In the data rows, 128 means zero.
What is the hidden score of each row? Scores go from 0 to 30, and 15 is about the middle. The score is a weighted sum of the row's numbers plus the product of two more (or one squared), each taken from its middle value.
[113 180 119  90 145 119 198 134 165 158 170 127 180 175 129  97 120 165
 118 142 126 141 121 141] 14
[122  84 127 154 134 138 104 122 115 128  93 120 129  98 124 145 122 106
 129 137 140 124 100 120] 7
[112 161  68  89 187  83 157 184  70 164 135 126  93 105  69 138  89  98
 173 145 182 148  81  58] 12
[133 129 108 131 131 108 147 137 122 156 102 204 131  95 126  95 120 132
 172 127 111 137  73  83] 23
[126 114 141 125 130 134  97 155 112 114  89 141 127 104 132 124 133 111
 115 127 114 124 128 137] 29
[109 124  79 110 165 122 125 180  88 138 134  82  73 106  79 168 102  75
 155 134 176 168 135  89] 11
[112 111 100 136 144 137  78 138  98 103 108  67  86 110  89 180  84  78
 124 120 154 131 182 132] 13
[141 174 166 117 111 108 166 117 170 125 153 138 185 191 167  91 142 186
 101 124 101 112 149 181] 22
[132 167 180 130  82 122 144 110 181 109 150 126 196 207 177 100 134 201
 100 128  86 133 160 188] 25
[129 101 130 129 119 150  86 129 109 103 102  88 102 121 104 185 102  92
 102 106 148 104 184 135] 15
[133 186 134 127 120 115 165 102 168 129 155 135 175 167 155 102 124 189
 102 117 115 124 142 159] 15
[121 225  85  40 195  61 207 207 110 143 209 105 118 184  66 147  89 161
 146 119 181 147 107  92] 14
[139 138 133 120 113 118 154 131 154 129 130 160 135 126 135  91 146 133
 141 150 133 142 107 127] 20
[131 171 127 112 143 109 164 137 123 154 156 142 139 157 132  86 137 157
 136 128 134 128  92 116] 16
[138 118 107 159 140 123 129 140 116 140 109 151 123 114 121 109 140 130
 142 130 129 135  86 106] 9
[121 106 147 135 115 143  93 101 114 131 129  77  87 126 137 178 143 105
 126 124 114 128 148 156] 23
[114 133 109 105 147 126 115 149 111 117 123  96 122 136 101 154 109 131
 125 144 140 144 156 135] 17
[137  95 146 161 139 154 114 124 127 128  81 169 117  86 140  98 149 114
 148 116 119 115 126 117] 13
[113 108 148 154  96 160  80  99 135 105  87  93 128 117 120 165 126  98
 111 137 126 141 172 152] 18
[136 102 165 165  98 121 101 100 138 135  85 129 152 110 150 119 169 127
 113 154 103  98 141 158] 11
[142 120 152 150 127 128 126 119 145 114 128 147 146 155 140 105 128 133
 107 125 105 120 123 135] 13
[109  96 105 145 111 141  93 129 118 129 107 108 102 101 103 163 109 103
 119 138 139 114 146 115] 9
[110 155  83 114 180 114 146 180 134 131 160  98  93 132  88 148 108 123
 146 124 150 142 135 110] 8
[141 131 128 110 131 116 164 133 128 128 137 164 159 116 145  98 127 141
 144 116 117 132  87 119] 16
[128  72 135 129 107 152  86 125 114 109  87 114 104  86 123 143 160  97
 128 118 117 102 148 121] 18
[101 161 135 100 131 130 121 145 150 113 148  60 138 158 110 161  97 121
  88 107 149 130 169 153] 18
[160 113 144 129 137 131 126 132 125 145 118 168 111 117 132 121 138 124
 141 114 143 123 105 112] 15
[136 169 151 135 109 131 139 117 146 124 119 147 161 172 149  94 129 159
 121  89 107 127 134 141] 26
[140 101 147 157 134 133 120  91 153 137  96 148 153 118 159  99 161 136
 122 129 103 109 118 143] 9
[123  81 122 138 132 153  82 125 129 131 106  92  88 113 108 180 134  89
 142 109 139 115 171 128] 10
[123 136 142 140 110 140 117 115 156 119 131 140 149 157 146 107 142 154
 113 116 115 142 151 159] 18
[155  95 151 149 116 151 106 123 131 125  90 152 118  97 136 101 155 127
 130 140 126 125  97 113] 15
[132 102 161 149  98 139 100 120 139 142 118 118 142 138 149 126 133 122
 123 135 113 114 137 149] 16
[106  94 118 136 107 112  79 135 119 124 102  93  78 105 100 171 120  95
 121 125 132 130 161 120] 19
[157 128 119 130 142 119 136 130 117 140 134 161 116 114 127 115 149 125
 138 121 143 113  96 107] 9
[136 171  81  96 141 101 197 171 145 159 153 163 147 123 111 103 127 147
 165 122 171 150  84  96] 15
[140 190  68  68 190  57 227 211  85 220 172 210 121 111  84 105  95 136
 201 139 189 142  37  25] 8
[ 83 125  93 120 134 123 106 156  84  95 129  79  98  92  82 179  97  88
 165 132 173 138 140 113] 12
[ 95 151 105 106 127 114 137 156 158 147 185  80 123 161 103 157 106 127
 129 117 177 124 170 153] 9
[147 123 117 142 126 119 137 137 132 148 119 164 126 114 144  93 146 148
 147 130 110 133  99 100] 15
[149 116 170 157  98 138 116  78 149 110 115 129 156 146 164 124 149 141
 119 118 116 114 124 146] 17
[126 137  84  87 164 103 175 180  78 183 157 182  97 112 103 102 123 127
 182 146 159 163  64  53] 17
[115 139  85 119 162 126 130 162  84 128 125 109 110  94  81 172 122  75
 154 119 165 132 128  85] 8
[110  96 120 120 123 155  93 126 107 116 119  93  83 117  98 157 134 104
 108 125 157 127 171 136] 16
[139 129 137 135 124 132 146 126 124 131 130 167 139 128 133  97 146 129
 142 116  98 148  98 106] 20
[115 216  85  69 189  65 192 190 106 157 180 111 105 126  81 141  76 115
 134 140 180 154 112  67] 11
[120 125 138 140 109 117 137 114 139 122 146 171 145 150 148 104 132 127
 117 109 121 134 130 126] 19
[ 70 136 103  86 146 109 124 147 128 114 149 107 103 130  87 172 102 120
 129 110 166 125 156 124] 13
[160 163 173 138  96 128 175  80 196 136 161 137 185 200 184  64 135 228
 110 140  51  91 127 186] 17
[ 93 130 139 143 112 139  91 127 146  83 145  62 130 160 125 186 135 132
  92 135 126 109 197 166] 15
[102 156 144 122 134 122 131 124 151 120 169  98 130 149 128 145 136 154
  99 126 127 121 175 163] 11
[103 152  72  87 167  87 150 198  85 136 154  91  87 125  70 161  83 101
 166 116 183 165 133  87] 15
[133  97 166 174 117 153 113  73 132 108  87 136 155 139 170 100 142 134
  95 131  88 110 119 155] 19
[ 99 114 161 147 107 134  78  96 166  95 138  72 158 147 139 155 128 127
  97 123 104 112 202 184] 9
[140 135 136 128 116 105 142 119 137 144 132 140 147 132 147 107 157 146
 136 124 115 138 107 129] 17
[140 159 154 126 109 121 157 115 158 134 159 131 194 196 165  88 139 180
 107 148  87 130 141 173] 19
[112 163 111 116 140 125 143 162 154 154 148 136 117 158 115 143 118 139
 141 151 126 142 125 123] 23
[128  91  98 133 157 162  96 146  71 111 110  87  90  88  84 173 102  81
 139 131 153 141 128 113] 8
[116 146 109 112 133 121 136 142 106 123 134 117 109 121 112 154 115 127
 139 137 148 140 130 103] 20
[107 167  32  62 183  74 167 203  66 157 162 149  63  89  63 140  83 113
 155 131 197 153  95  63] 8
[128 136  69  91 148 118 137 180  76 130 134 115  75  80  71 175  92  82
 151 111 203 156 119  75] 15
[108  51 131 152 129 140  75 133 111 127 114 108  84  96  98 176 110  68
 113 108 133 145 134 116] 8
[127  71 113 150 134 161  76 123 114 115  93 119  90  74 100 163 148  68
 136 113 155 124 137 124] 6
[120 194 143 115 118 101 177 144 178 164 176 135 175 194 145  94 120 176
 111 122 106 123 122 132] 18
[152 168 149 132 110 104 173 113 166 142 172 150 178 200 178  80 142 193
 103 137 115 102 127 160] 17
[138 167 170 172  97 142 131  68 181 101 129 135 180 178 180 114 147 168
  82 111  73 109 174 172] 25
[110 174 103 106 131  86 134 174 118 118 150 115  99 121  93 165 104 122
 136 131 168 147 119 100] 19
[132 122 168 142  98 159 134 100 167 117 102 135 154 149 166 108 142 146
 109 130  91 145 126 160] 27
[148  82 139 166 116 154 123 119 124 115  87 164 118 114 138 113 158 116
 151 135  95 137 120 114] 13
[133 164 120 118 146  93 178 137 154 159 165 163 160 136 136  83 120 141
 113 123 133 153 103 126] 9
[138 170 103 107 133 103 184 145 144 155 140 195 138 132 125 105 114 145
 136  98 108 133  70  91] 24
[121 104  90 111 144 122 128 165  61 143 124 133  83  68  79 162  94  66
 164 147 185 152 108  98] 11
[113 125  92  92 173 134 126 176  83 137 106 143  87  90  77 157  88  88
 143 144 179 141 118  68] 16
[138 111 131 141 143 135 130 123 125 134 113 133 127 101 137 131 144 130
 113 124 133 138 112 120] 10
[130 130 127 122 153 135 154 125 128 127 113 181 137 118 138  97 137 142
 138 134 107 124  86 100] 20
[106  98  80  90 171 146 109 181  98 137 134  85  65  88  86 180 114  94
 160 120 185 137 142 100] 11
[141 123 146 159 109 138 136 135 125 122 119 136 156 126 146 116 145 138
 129 135 110 126 106 125] 15
[132  89 134 134 121 123 123 129 100 136 100 170 111 115 152 110 152 121
 117 135 130 129  89 132] 23
[138 124 105 133 158 121 140 152  99 154 112 150 113 100 109 103 109 123
 163 142 134 131  68  95] 11
[142  95 175 157  88 154 126  82 170 109  91 166 154 128 172 103 164 155
 119 119  93 126 112 135] 23
[100 204  48  65 175  99 189 216 102 152 189 108 112 135  59 146  76 112
 143 127 184 166 111  81] 13
[122 110 117 130 136 141 106 128 111 127 104 119 104 106 124 138 105 104
 123 160 149 149 142 109] 18
[112 147 135 131 117 124 145 117 131 142 130 117 138 135 139 127 122 146
 118 128 118 135 112 126] 20
[142 136 114 114 147 113 172 155 119 161 116 213 115 109 139  83 137 145
 172 124 139 144  56  87] 23
[123 141 115 105 157 117 123 165 134 120 157  94 113 124 100 165  87  94
 129 132 149 135 148 130] 12
[104 173  80  94 194  91 167 179 103 151 142 150 107 123  81 139 115 117
 143 126 161 148 103  79] 11
[ 98 115  84  99 161 136 101 181  82  95 119 111  67  96  71 172  92  66
 135 126 160 127 154  93] 20
[103 101 136 164 110 160  68 116 126  78 106  72 118 125 129 173 134  89
 114 120 120 128 175 158] 21
[104 123 123 146 130 167  88 145 101  98 102 103  83  92 106 158 128 102
 122 113 146 123 149 115] 19
[165  98 140 137 119 129 136 107 153 112 122 156 146 128 161  85 134 146
 124 138 120 135 121 143] 16
[138 126 129 124 137 123 139 136 137 160 104 175 130  97 137  80 142 151
 129 117 117 126  99 105] 14
[163 102 150 159 103 163 129  91 168 116 133 156 162 148 158  92 145 154
 114 137  87 133 126 142] 12
[144 115 177 147 121 131 112  69 166 118 120 126 153 146 168 106 151 150
 109 127  66 129 146 165] 19
[125 159  46 101 178  83 156 182  74 177 154 100  80  89  74 160 130 100
 183 129 195 153  93  50] 5
[155 141 120  92 141 108 169 130 113 154 141 151 146 134 127 100 121 132
 139 122 140 153  96  98] 15
[128 168  79 112 182  88 160 167 105 130 148 147 115 111  81 153  91 112
 158 137 174 181 114  86] 7
[136 119 166 139 103 138 138 104 157 135 130 132 152 172 178 100 154 166
 103 138  94 103 140 148] 24
[110  74 116 134 141 138  76 139 101 107 116  88  88  90 105 161 115  84
 131 142 139 124 151 126] 9
[128 119 192 158 103 169  66  93 135  87 109  67 165 168 149 155 139 137
  89 126  92  92 210 192] 17
[ 85 114  71  98 168 143 118 160  90 130 120 104  64  99  64 163 105  76
 149 134 194 144 112  84] 14
[128 109 139 135 130 110 118 115  97 133 121 154 110 105 131 128 136 121
 149 128 104 124  98 115] 22
[140  99 132 146 115 141 128  94 130 115  70 176 120 101 147 106 144 127
 150 111 102 127  98 122] 27
[162 108 109 138 111 122 156 135 121 159 122 193 130 113 140  95 121 132
 159 124 123 124  75 109] 13
[135  80 135 155 109 128 137 116 108 152 101 177 122 102 154  85 146 120
 150 143 108 124 105 107] 20
[138 107 106 140 118 136  93 139  88 124 110 127  96  93 104 150 133  93
 144 122 159 157 122 112] 14
[158 131 109 130 122 113 180 143 125 167 122 192 143 111 147  86 168 162
 149 127 142 122  54  88] 14
[167  98 152 154  97 147  98  96 134 111  92 157 144  97 164 117 145 114
 144 132 102 107 119 132] 20
[122 185 146  97 123 125 117 135 148  98 167  97 134 181 123 152 135 134
  96 138 140 102 180 160] 25
[128 113 124 135 142 139 128 121 111 129 101 147 132  96 123 112 144 128
 143 140 112 122  90 111] 14
[141 124 158 125 112 140 124  96 140 131 118 158 154 139 164 106 160 143
 115 117  76 114 115 139] 29
[102 106 127 134 125 125 108 126 125 104 132  79 112 127 106 182 125 114
 101 124 155 122 169 147] 11
[128 140 115  97 122  90 177 118 137 129 133 146 144 118 135 107 120 144
 134 124 103 137  75  96] 23
[140  79 155 150  95 151 104  94 152 124  97 145 132 111 154 105 150 119
 134 120  96 110 135 142] 18
[130 102 165 179 105 170 102  88 137 122  91 147 141 126 158 111 140 132
 122 122 101  95 140 156] 17
[117  81 117 139 140 142  86 128  84 123 106 105  83  71  98 162 122  83
 132 121 146 160 112 104] 12
[132 167 124 118 120 110 119 111 169 122 161  74 154 166 121 156 140 143
 103 121 120 130 167 160] 12
[104 120 138 127 127 138  80 115 165 101 129  50 131 163 105 177 131 136
  99 123 139 117 210 190] 7
[113 176 118 113 125 115 137 125 157 121 166  86 163 161 110 149 102 135
 129 120 138 128 160 160] 10
[139  96 175 181  85 160 115  96 124 118 103 141 147 123 172 117 146 158
 123 136  96 134 127 156] 19
[118  73 142 140 126 164  94 121 138 101 101  93 118 117 115 148 143  97
  95 107 131 132 151 145] 7
[150 111 134 147 125 129 141 101 150 152 133 164 166 135 171  85 171 149
 128 151 113 127  89 123] 10
[145  91 105 116 139 112 126 127 101 157 131 151 112  86 121 123 143 117
 150 122 147 126  96 114] 2
[112  84  97 127 132 140  90 154  81 130 113 118  73  77  93 146 149  87
 145 141 131 129 128 111] 14
[137  89 119 134 145 131  96 132 116 126 109 112  97 113 109 165 138 101
 139 124 141 133 151 132] 8
[161 111 132 133 112 134 121 123 127 110 109 143 133 103 121 140 133 120
 133 131 139 135 132 130] 12
[103 144 153 142 107 147 109 108 158  98 159  69 150 165 125 138 110 137
  91 114 114 125 189 158] 14
[149 156 178 132  98 129 140 100 187 125 153 147 182 185 174 110 129 178
  93 115  73 114 148 183] 23
[128  86 114 143 163 126 111 147  95 114 108 124  56  79  91 149 108  92
 147 139 150 128 129 106] 6
[120 136 111 137 133 149  95 137 114 127 111  91  84 113 102 189 112  73
 133 125 142 137 154 109] 19
[107 101 102 110 129 131  97 160 116 117 120  97  87  91  77 189  96  71
 121 127 171 157 168 127] 12
[118  92 115 123 144 151  77 156  87  97  87  88  85  85  87 176 137  70
 143 123 177 139 143 128] 14
[119  79 135 131 113 155  83 129 125 104  90  96 105 111 125 156 128  98
 126 143 137 107 157 138] 20
[ 97 167 120 126 156 124 139 163 134 147 152  74 122 137 110 148 122 130
 134 109 141 131 143 101] 12
[118 151  94  93 156 107 140 163  96 159 165 106 100 101  82 158 107  98
 156 115 173 160 122  91] 9
[145 126 155 148 104 129 117 106 157 112 139 135 157 133 159  93 115 155
  77 133  95 103 128 145] 7
[134 179 152 143 125 120 174 106 190 111 159 127 188 177 171  88 149 206
  93 123  86 125 125 141] 19
[105 120 167 130  94 151  97 129 162 114 152  66 138 166 134 159 120 134
  94 127 105 106 199 169] 16
[164 145 148 123 113 136 128 119 134 133 131 143 148 138 152 109 143 139
 146 144 103 127 127 142] 25
[110  87 118 147 145 120  81 132 108 118 124  87  86  95  93 189 126  78
 125 136 164 134 150 130] 2
[110 189  91  66 167  95 166 195 106 125 167 133 115 139  64 168  73 137
 159 116 197 174 142 100] 16
[122 161  86  92 188 120 142 160  98 137 142  96  87 120  84 166 103  91
 142 123 183 136 134 112] 11
[120 112 107 129 147 126  93 125 104 125 106 117  97  96  96 168 132  83
 120 136 127 127 143 122] 16
[116 203 132  90 132  97 202 132 170 149 179 132 190 195 147  85 115 188
 105 130 104 134 106 141] 21
[128 159 176 131  82 131 142  92 201 103 143 116 193 181 178  91 132 182
 105 113  87 103 147 174] 23
[154 128 116 119 117 108 153 123 123 135  96 185 119 106 149  85 145 139
 140 145 106 134  89 108] 29
[ 93 138  98 125 159 104 137 180  80 141 142 129  75  99  76 157 129  99
 142 121 169 142 102  77] 10
[104 204  58  88 195  66 236 190 110 164 195 164 136 161 107  93 115 180
 182 144 165 157  64  70] 15
[149 175 122 123 145  62 180 164 138 151 154 163 136 144 128 108 109 167
 141 126 130 144 105 123] 12
[124 147 148 139 115 149 128 108 167 128 115 129 168 163 152 113 147 155
 117 128 109 114 124 143] 20
[145  91 143 153 111 127 127  94 116 136 105 168 130 132 153 100 145 127
 122 116  96 116 103 128] 19
[148  99 132 148 118 148 111  94 104 126  99 148 121 108 141 139 129 124
 151 116 125 111 108 125] 14
[132 112 127 154 119 107 124 108 129 146 128 144 132 114 153  88 165 145
 116 120  90 118 125 141] 9
[120 179 118  91 147 105 150 140 148 116 176  84 137 167 106 152 102 157
 105 124 134 126 156 152] 12
[151 130 149 133 131 129 159 126 134 147 141 162 175 151 150  81 127 146
 132 129 105 114 118 117] 9
[120  89 171 167 114 145  78 122 126  88 123  84 108 113 121 184 125 103
 107 144 132 130 190 162] 9
[109 129 102 107 154 108 128 149 112 138 152  92 108 113  93 164 116  86
 121 130 172 140 154 123] 6
[142 200 115  80 181  76 202 157 137 155 157 156 138 162 123  89 120 165
 125 119 145 138  98 113] 15
[100 130 110 103 146 136 118 151  99 142 147 106 102  88  98 154 117  96
 136 126 172 132 126 110] 8
[161  77 148 184 102 159  95  95 103 120  81 176 116 100 155 124 155 129
 123 123  98  97  97 139] 12
[122 132 109 121 138 140 163 138 118 156 133 182 106 102 136 111 140 126
 164 145 135 137  74 101] 23
[127 121 132 153 120 120 124 119 142 116 115 142 134 142 142 102 141 104
 134 137 115 126 109 144] 19
[121 106 126 159 124 142  77 120 131 115 141  73 105 137 118 173 120 109
  85 132 138 140 173 153] 7
[ 95 134  76  86 177  94 146 183  87 165 140 144  66  74  71 162 107  88
 174 137 190 159 102  66] 13
[135  94 150 149 100 136 105 103 118 111 109 142 150 101 158 124 144 129
 115 103 108 125 127 149] 10
[126 106 119 135 152 136 123 155  98 124 121 111  96  96 104 158 129  88
 150 133 166 135 124  99] 9
[149 165  96 101 147  98 197 172 125 159 162 170 135 150 130  79 135 146
 165 131 145 143  65  97] 19
[127  90 110 113 153 124  99 156  89 107 127  98  92 113  90 165 101  88
 129 142 186 136 136 118] 7
[113 146 155 132 114 145 109 111 163  97 150  62 155 167 139 140 132 142
  70 125  97 112 196 176] 17
[141 115 137 121 124 119 142  97 148 121 117 162 150 119 152  96 150 142
 130 152 132 134 102 110] 17
[105 195 110 103 142 122 139 119 129 121 185  97 139 196 125 131  80 142
 132 108 135 122 165 149] 16
[149 137 129 159 120 124 138 114 126 121 131 163 143 124 146  86 144 143
 122 133 102 124  88 131] 13
[129 112 158 134 107 130 112 102 127  96 111 134 130 141 152 106 151 149
 118 123 119 100 115 153] 19
[146  98 141 166 109 142 118 125 130 118  89 178 133 121 149  92 144 146
 137 138 103 108 112 134] 17
[135 131 108 129 141  97 176 127 129 140 137 164 129 121 139  88 121 143
 151 130 145 137  80  88] 18
[114 173  72  57 169  77 179 189  88 166 161 131 106  99  77 149 112  97
 177 126 198 143 101  73] 13
[116 140 168 140 100 138  98 118 161  94 155  71 143 173 135 155 125 141
  99 119 115  98 183 160] 14
[118  86 128 145 113 154  85 112 112 112 104 110 103 116 107 167 112  99
 118 133 129 135 165 123] 15
[ 99 112 139 165 143 155  79 114 123  97 115  58 111 113 112 180  99 107
 106 135 119 147 184 168] 10
[ 98 132  52  85 174 119 150 194  76 158 144 152  76  86  68 161 100  81
 191 132 185 145  93  73] 13
[120  77 109 148 138 145  89 118 126 138  96 114 103  88 111 151 130 102
 150 130 114 124 134 108] 8
[133  82 165 191 101 132 106  74 137 140  96 161 144 119 160 118 159 132
 114 126 107 112 129 140] 8
[118 101 101 133 153 122 106 155  74 130 110 139  88  78  81 157 108  76
 154 123 169 141 119  95] 8
[140 179 147 113 111  96 184  98 173 135 177 140 182 188 160  71 143 183
 111 104 126 120 122 168] 19
[112 143 138 124 113 121 108 136 148 119 112  91 118 127 113 148 115 115
 119 126 136 140 147 126] 21
[ 96 172 145 115 109 112 121 111 146  97 161  82 143 172 129 154 101 132
 101 137 131 118 185 169] 22
[112 107 103 110 130 142  88 140 110 113 137  97 115 112 101 192  96 101
 122 137 139 143 162 130] 14
[131 108 169 154  98 146 116  92 157  97 118 126 147 138 159 118 142 156
  94 132 100 112 130 170] 17
[138  97 158 146 118 157 121 101 111 114  75 158 135  95 149 124 147 135
 124 113  97 135 129 128] 23
[125 112  85  98 153 142 117 181  78 133 113 130  76  83  78 155 107  90
 166 131 193 168 126  82] 16
[139 110 139 128  95 132 134 137 134 118 126 169 137 138 158  99 153 152
 135 120 105 100  99 137] 18
[148  89 141 164 118 116 136 108 143 151  91 172 143  98 164  78 133 157
 135 124  99 132  61 118] 10
[146 143 155 125  94 123 155 102 166 140 131 149 156 165 149  89 145 167
 140 129 105 101 114 155] 20
[111 158 157 131 121 124 138 110 144 143 150 128 144 146 140  97 131 141
 115 129 114 118 121 133] 17
[139 167 155 128 123  98 151 100 140 147 144 154 156 160 167  81 133 169
 121 122 116 118  99 146] 17
[146 160 200 176  89 128 124  67 180 105 127  85 186 201 192  96 134 187
  87 153  85  84 152 190] 21
[144 151 117 127 144 125 155 133 130 132 126 154 152 130 129 137 108 154
 131 129 129 127  98  98] 13
[131 127  98  94 133 117 139 155 104 153 104 158 130  80 128  98 126 112
 170 145 132 131  83  94] 23
